(in the rows, 128 means zero)
Each run below is a few steps of one of 8 hidden systems, one row a step.
F, path 1:
[[174 161 108 160 151 122 112  97 123 128 105  95 191  87  98 144 113 140
   77 111]
 [107 153  76 162 118 130 130 130 112  59 140 147  60 146 156  97 124 110
  142 110]
 [135 106 128 121 108 128 102 117 125 139 136  90 128 124  95 230  91 152
  149 101]
 [126 121 113 116  70 164 115 169 132 141 119 163 132 119 169  78 130 129
  194 159]
 [135  68 188 141 175 132 143 156 163 150 138 126 144 145 138 170 150 166
   94 124]
 [166 170 122 163 116 146 123 122  84 166 102 136 175  99 147  61 150 109
  101 121]
 [105 123 145 147 160 126 121 112 125  40 133 104  86 166 141 149 156 122
   80 108]
 [135 174  83 153 101 129 102  86 110 139 113  74 162 106 106 147  78 133
  171 122]
 [ 79 101 115 134 107 121 118 176 119  86 170 159  77 151 154 137 122 140
  166 165]]
E, path 2:
[[129 159  69 134 149 102 178 122 169 117 144 125 111 105 109 112  75 121
  160  81]
 [139 121 118  79  96 104 138 135 107 160 155 159  65 132 100 184 112 103
  150 109]
 [183 129 150  54  94 152 113 124 162 164  87 132 154 116 124 134 141 111
  148 170]
 [146 117 165 143 183 126 167 125 179 174 116 134 119 173 161  94 152 133
  132 173]
 [106 134 156 164 158 104 128  87  70 188 127 124 146 142 101 114 152 130
   73 123]
 [ 83 149 117 101 127 121 107  83 116  57 104 129 133 123 101  77 156 111
   87 127]
 [ 73 122  98 121 155 103 152 105 186  87 138  97 130 124  92 137  83 152
  161 106]
 [ 96 126  98 102  93  95 151 159 100 168 170 162 111 107 105 125  91 116
  178 118]
 [170 105 158  42 109 125 128 172 148 132 133 157 142 101 113 158 147 109
  108 153]]
Q, path 3, 9 rows:
[[114 107 104 188 102 163  78 143 101 121 112 172 156 108 144  94 141 179
  112 143]
 [ 95  75 138 164 135 159 113 145 147  89 124 121 157 111 131 142 133 183
  103  62]
 [115 134 117 159  92 160 134 151 109 126 131  88 163  98 153 115 105 130
  171  46]
 [110 118 163 130 101 137 122 170  94  96 161  72 121 150 168 181 124 111
  167 108]
 [176 157 139 142 120 137 113 159 126 119 132  70 175 124 169 153 113 119
  162 185]
 [158 133 121 201 151 135 115 160 120 105 142 138 104 160 184 134 138 142
  118 187]
 [176 119 104 200 140 146  84 119 119 135 110 139 148 112 124 169 121 178
   83 131]
 [120 111  92 175  91 183  83 114 126  90  94 151 109 124 148 114 136 163
  132  82]
 [ 86  84 139 154 110 161 110 118 145 137 117  90 145 133 126 165 107 178
  172  74]]
A, path 4:
[[ 70 117 141 144 120 119 125 158 108  75 168  71 126 147 149 168 107 133
  171 120]
 [155 140 121 146 109 120 113 184 111 143 157 103 194  87 140 158  90 141
  159 168]
 [177 124 127 141 139 126 136 203 138  87 157 163 109 127 179 133 141 121
  112 173]
 [218 123 117 173 148 159 131 132 157 158 103 146 124 118 147 152 130 149
   98 100]
 [144 133 117 155  91 177 106 106 109 128  91 158  68 160 168 102 161 116
  137  96]
 [ 97  89 162 144 112 168  90  86 135 136  95  88 128 164 130 168 140 167
  148 101]
 [ 60 118 138 148  95 150 104 138 107 135 123 110 174 129 151  75 130 150
  181 151]
 [ 81  92 161 160 155 110 130 185 113  93 173 107 170 120 140 147 129 158
  105 130]
 [168 155  98 163 122 133 127 179 112 101 142 125 188  66 145 111 108 130
  109 109]]
F, path 5, 9 rows:
[[ 96 155 117 114 125  96 128 125 116 137 140  86 212  83  89 113  92 130
  145 151]
 [109 130 105 117 150  88 166 188 141  73 180 164 107 114 137 103 118 114
  123 149]
 [202 141 110 104 141 107 151 141 150 153 138 133 135  86  93 184  96 118
  105  98]
 [175 146 106 101  99 150 144 129 143 130 110 174  56 146 159 101 145  87
  148 114]
 [143 102 172 103 140 140 123  78 155 173  99 103  98 177 114 187 142 134
  132 119]
 [ 95 141 140 124 103 142 109  90 104 178  96 136 142 150 135  62 152 122
  158 178]
 [ 57  92 167 127 175  98 122 112 135 104 137 122 149 148  99 126 151 159
   84 160]
 [105 166  87 139 132 101 136 117 114 131 129 128 192  70  87  73 102 132
  113 121]
 [ 99 124 105 109 143  96 162 160 132  55 173 146  83 118 120 132 119 110
  109  82]]
E, path 6, 9 rows:
[[104 103 108 184 124 139  69 115 116 136 115 141 167 117 109 146 116 198
  119 172]
 [ 95  95  98 167 114 155 111 160 128  93 125 189 132 103 143  74 140 170
  110 107]
 [115  84 137 140 122 153 133 161 138 103 136 124 143  99 128 153 126 157
  109  28]
 [139 145 132 119  81 160 144 163 105 110 134  97 125 115 173 115 128  87
  169  52]
 [156 130 170 111 118 133 125 159 117  99 148  69 116 158 169 195 131  98
  155 141]
 [175 172 119 169 122 128 104 141 100 146 131  93 161 131 162 139 111 120
  152 202]
 [153 127 109 189 153 120  95 134 111 105 135 164 102 149 144 146 140 153
   83 197]
 [143 124  81 193 125 152  84  96 125 125  94 153 147 100 107 129 118 183
   92 107]
 [ 93  96 102 154 102 170 115 124 140  89 111 167  80 136 145 103 140 155
  138  63]]
H, path 7, 9 rows:
[[108 117 115 154 111 166 135 174 141  70 129 127 152 102 171  75 132 139
  142  73]
 [145 116 146 154 144 131 144 160 134 108 155  69 143 123 145 195 101 135
  136  66]
 [179 173 109 149  80 147 113 163  84 116 137 103 127 118 178 137 116  92
  167 132]
 [165 120 138 142 143 134 102 142 148  77 132 112  98 167 162 188 135 136
  122 192]
 [173 141 106 208 142 144 107 119 125 176 108 144 139 138 154 117 124 162
  130 178]
 [109  85 129 179 122 158  89 128 104 103 120 175  90 148 144 133 163 166
   83 111]
 [119 108 119 162 110 175  87 101 147 124  85 104 184 102 119 129 120 181
  132  87]
 [ 75 107 127 161 106 158 142 157 129  95 143 110 111 141 173 106 123 138
  180  64]
 [130 111 160 134 107 133 113 175 103 128 158  71 177 111 140 197 106 139
  153 118]]
R, path 8:
[[146  84 124 173 132 145 131 159 122 163 136 201  87 132 145 132 146 162
   99  96]
 [142 107 140 125  86 190 107 111 124 142  83 140 135 114 138 112 159 136
  116  43]
 [ 64 118 157 135 118 158 133 103 134  95 113  75 112 168 158 105 144 123
  168  77]
 [ 84 142 156 157 121 111 120 127  73 154 153  55 174 136 132 147 112 126
  160 135]
 [136 152 130 131 114 116  93 171  89  69 152 103 175 105 149 136 131 117
  114 195]
 [170 123 104 159 171 118 135 166 183  81 145 126 146 106 136 161 100 161
  111 152]
 [178 137  72 180 127 132 147 158 128 146 143 182  83 113 148 127 106 134
  131  92]
 [164  97 131 121  86 174 100 119 120 141 105 159  72 144 139 175 150 135
  124  76]
 [112 112 147 123  93 184 115  98 159 149  80 103 130 156 158 101 142 140
  191 109]]
A, path 9:
[[ 85 162 113 123 150 107 119  85 125  63 114 106 164 112  97  78 136 119
   87 140]
 [ 86 149  73 146 160  78 155 109 141  94 159 117 109 118  85 137  75 136
  136 108]
 [135 141  86  88  91  90 125 144  98 143 162 158 113  90  81 168  86 112
  142 131]
 [168 115 139  34 114 121 139 155 178 115 127 154 113 116 115 156 132 105
  132 159]
 [172 129 150  95 159 124 184 122 184 198 108 144 122 139 132  95 139 109
  137 133]
 [130 142 165 124 149 115 146  87  87 177 115 142  99 163 123  97 175  92
   80 122]
 [103 152 136 118 143 124 100  45 120 100  87  91 144 143  91 118 148 124
   86 137]
 [ 51 149  84 139 144  95 133  80 142 100 131 114 120 139  94  95  95 143
  160 149]
 [ 77 111 104 112 124  75 130 143 103 144 175 151 131 101  69 162  90 147
  130 137]]
R, path 10, 9 rows:
[[193 171 100 168 134 141  96 110 133  84 107  98 121 141 156 156 121 123
  121 173]
 [144 124  77 204 143 136 102 108 148 126 119 149  90 151 136 152 101 177
  143 165]
 [117  92  94 173  89 156  83 135 107 160 118 192 116 113 123 130 125 182
  132 126]
 [ 91  67 147 117  88 179 102 151 142 110 108 158 142 112 139 111 155 167
  129  81]
 [ 78  98 165 135 125 155 157 156 138 126 134  89 162 123 157 100 134 137
  157  52]
 [116 148 169 142 119 125 143 162  68 117 160  65 152 130 164 136 135  90
  132  88]
 [172 168 138 134 126 127 111 139 110  78 135  55 156 125 153 173 119 100
  128 151]
 [173 158  87 181 150 120 121 138 152  98 138 111 114 142 157 155  93 138
  152 188]
 [174 115  88 191 127 134 102 143 121 156 133 184  96 131 136 162 111 169
  121 161]]
V, path 11, 9 rows:
[[130 114  81 118 122 105 103 143 123  82 147 198  86 111  94 156 122 144
   87 154]
 [149 100  91  95 115 144 132 128 205 137 105 162 134  91  97 141  98 166
  150 102]
 [108  93 146 110 120 141 178 150 151 176 134 163  87 142 144  98 139 122
  164  65]
 [127 113 206  81 112 143 133 121 107 183 115  88 161 140 129 144 161 105
  130 102]
 [124 179 155 119 136 131 139 112 108 103 113  81 155 142 160  62 162  78
  124 151]
 [114 161 126 167 188  76 131  99 111 101 149  84 131 152 110 150 116 126
   89 174]
 [148 164  56 145 114 100  97 116  89 114 137 166 124  91  88 134  97 132
  101 159]
 [122  92  88  93 123 125 119 141 186  78 131 184  89 116 101 154 112 159
  128 141]
 [138  99 113 115 121 140 161 138 183 197 119 161 131 107 113 121 101 157
  174  83]]
Y, path 12 (9 x 20):
[[121 150 117  96 136 120 167  88 148 101 123  99  87 136 106 135 119  92
  131  42]
 [102 151 128  89  89 109 128  99  94 157 140  90  98 151 110 164 103  94
  190 125]
 [116 124 158  74 107 115 110 143 129 141 136 120 141 148 133 138 136 119
  167 231]
 [140 116 144 126 178 108 156 147 178 164 128 155 166 125 130  86 138 148
  116 202]
 [144 139 111 145 174  99 162 122 123 146 132 184 123 109 106  79 146 120
   55 110]
 [138 151 104  93 128 116 128  78 123  93 110 130 107 107  78 141 131 104
   75  64]
 [ 92 141 108  74  95 130 134  87 151 107 117  98  90 142 104 140 103 107
  190  92]
 [ 78 108 155  87 101 107 133 141 117 175 154 118 120 153 120 149 114 126
  197 171]
 [137 120 168  90 128 114 129 170 123 168 138 146 184 110 134 100 150 123
  122 210]]
Y, path 13 (9 x 20):
[[170 128 155  87  79 142 110 131  83 180 122 111 141 107 112 182 132 103
  129  88]
 [143 137 171  88 114 164 127 124 156 102  97  92 124 166 178 104 166  94
  162 157]
 [111 128 156 181 187 105 152  99 139 188 131  95 140 171 132 127 123 150
  135 165]
 [116 162  99 163 124 109  97 113  63 125 129 164 138 115 117  82 142 124
   82 180]
 [117 114 102 114 155 118 109 114 177  43 120 134 135 107  90 149 121 158
   81 131]
 [106 127  68 136 110 128 158 131 157 140 137 151 109 102 112 104  80 144
  181  64]
 [114  94 158  85  85 125 123 173  80 140 165 149  95 128 124 181 139 111
  131  96]
 [178 132 172  76 102 161 123 144 154 148 100  86 190 110 148 132 140 109
  154 142]
 [131 136 165 158 176 125 178 134 150 143 131 112 103 183 183  83 155 106
  138 144]]
Q, path 14:
[[ 93 126  73 161 140  99 117 150 123  91 154 166 156  80  95 108  99 167
  101 146]
 [131 100  88 115 115 127 138 178 147  86 154 172 119  78 112 143 104 147
  115  68]
 [172 114 125  91  96 155 156 165 162 142 128 131 111 106 141 154 111 113
  167  50]
 [167 124 177  98 102 154 147 143 127 175 123 102  99 165 173 149 148  90
  173 112]
 [155 145 187 129 139 136 116 102 110 167 106  86 143 173 156 133 164 105
  127 187]
 [114 156 132 179 166 119 104  86 106 116 109 117 143 158 135  90 154 135
   86 198]
 [ 88 134  81 186 160 103 103  91 113  92 128 143 137 115  85 117 113 170
   78 137]
 [ 89 116  61 132 100 126 109 130 129  83 136 161 127  80  86 127  91 162
  130  83]
 [108  89 115  83  90 140 143 172 165 116 146 141 121  98 120 152  99 141
  180  74]]
V, path 15 (9 x 20):
[[153 114 135 195 150 139 126 136  94 149 132 177  84 154 158 121 164 139
   74 116]
 [144 113 128 136 106 170  71  84 123 105  79 114 148 114 108 161 144 157
   89  84]
 [ 64 131  94 159 113 152 126 105 141  78 114 113 109 140 146  77 117 142
  173  84]
 [ 60  95 148 148 117 110 119 148  95 150 169  96 147 137 115 173 101 159
  166 127]
 [143 135 130 116  77 144 105 197  91 120 144 135 182  86 159 105 133 117
  148 162]
 [171 114 152 142 174 132 150 180 179  78 144 107 136 138 174 151 135 134
  112 147]
 [204 160 101 194 137 135 139 122 108 174 124 122 111 124 146 154 108 122
  122  87]
 [141 121 128 123  89 160  83 102 101  96 107 143  56 166 142 166 157 118
  121 116]
 [104 121 116 144 109 163  92  75 168 136  80  99 147 145 125 123 113 170
  183 152]]
H, path 16, 9 rows:
[[171 135  98  84 110 108 127 140 135 109 147 127 119  89  87 204  89 115
  123  99]
 [191 154  98  87 100 142 146 135 172 139 111 148  88 130 152 119 116  95
  180 147]
 [161 101 179 108 151 126 142 121 151 185 122 139  84 183 140 165 156 123
  125 162]
 [137 139 161 132 122 144 106  95  91 184  89 142 159 139 135  76 176 120
   98 165]
 [ 61 116 150 138 163 124 120  85 129  78 111 120 129 152 113  89 166 142
   76 123]
 [ 69 145  96 163 141 104 135  88 112 140 132  97 167 101  82 110  89 152
  137  88]
 [ 74 122  92  98  89 105 133 161 103  84 171 148 103 101 108 135  98 119
  159  97]
 [162 120 122  68 117 116 142 169 180 128 143 121 160  87 108 171  91 130
  162 147]
 [191 139 135 110 139 124 181 177 152 160 140 164 100 133 170 102 139  90
  140 138]]

Name the system that made each run.
path 17:
[[ 95  88 168 152 157 114 116 128 137 177 135 132 157 154 123 137 138 175
  128 202]
 [144 128 125 160 126 141 116 156  95 142 119 170 186  81 136  67 154 143
   71 128]]
	V
path 18 (2 x 20):
[[ 57  99 146 103 136 141 120 124 175  68 111 117 154 136 131  81 148 152
  138 152]
 [ 83 117 124 170 164  99 172 148 129 162 162 117 171 104 113 105  97 155
  134  84]]
	A
path 19, 2 rows:
[[107 175  82 120 131 101 127  90 116  56 132  94 127 106  89 127  99 105
  113  95]
 [115 139  69  98 109 105 135 123 158  94 148 131  80 126 102 163  75 123
  185 133]]
	E
path 20:
[[136 131 134 112 161  94 197 149 147 133 167 123  78 139 128 149 113  96
  132  66]
 [172 168 135  75  91 115 125 106  87 174 123 104 126 118 105 163 119  75
  141 121]]
	E
path 21 (2 x 20):
[[135  86 111 109  73 159 110 169 131 159 127 205 105 107 130 126 133 153
  152 120]
 [136  71 187  84 116 172 138 158 166 139 107 140 139 125 148 129 169 137
  120  80]]
	A
path 22, 2 rows:
[[101 118 135 145 138 129 138  82 161 176 116  85 110 171 120 158  97 152
  194 122]
 [ 81 111 150 121  79 129 109 162  64 171 153 151 132 135 143 109 141 126
  164 162]]
	H
path 23:
[[130 143 150 168 121 137 125 127  59 111 142  98  95 153 158 150 151  97
  100  65]
 [147 160 118 141  97 154  76  93 116  90  99  57 157 130 137 163 113 128
  154 145]]
	A
path 24, 2 rows:
[[106 114 119 176 167 111 168 139 125 131 154 128 133 109 113 124 112 147
   97  36]
 [144 151 103 102  69 139 112 135  83 108 135 112 129  87 113 159 107  99
  137  54]]
	H
path 25:
[[103 121 119 214 142 136 151 160 108 156 148 141 137 131 170  79 121 152
  147  98]
 [130  96 169 136 106 143  89 163  72 110 147 111 147 119 133 193 149 139
   85 100]]
	V
path 26 (2 x 20):
[[148  97 169  97  96 150  88 169 126 142 122 120 198 101 133 156 140 150
  129 177]
 [147 122 147 154 165 150 167 165 178 119 119 134 151 131 184  60 152 131
  125 127]]
	Y
path 27, 2 rows:
[[133  76 172 117 167 130 167 141 164 165 128 154 124 130 119 134 156 148
   84  71]
 [136 169 129 116 107 146 152 103  99 146 104 115 131 115 136  67 149  78
  125  52]]
	R
path 28:
[[132 126  79 143 118 124  77  97 136 109 109 177  93 139 105 143 119 162
  121 201]
 [103  76  99 124 122 145 109 120 182 131 106 192 126 111  97 119 123 192
  128 128]]
	Y
path 29 (2 x 20):
[[174 162 118 113  90 153 106 128 144 134 103  89 151 129 159 135 110 113
  194 182]
 [142 108 144 175 160 120 124 152 135 151 146 150 101 172 161 149 135 154
  134 209]]
	E
path 30, 2 rows:
[[113 139 114 213 189 103 140 107 123 160 132 140 141 143 125  93 124 162
   98 159]
 [119 141  78 157 123 115  92 113  82  82 129 169 125  96  94 118 129 141
   60 122]]
	Y
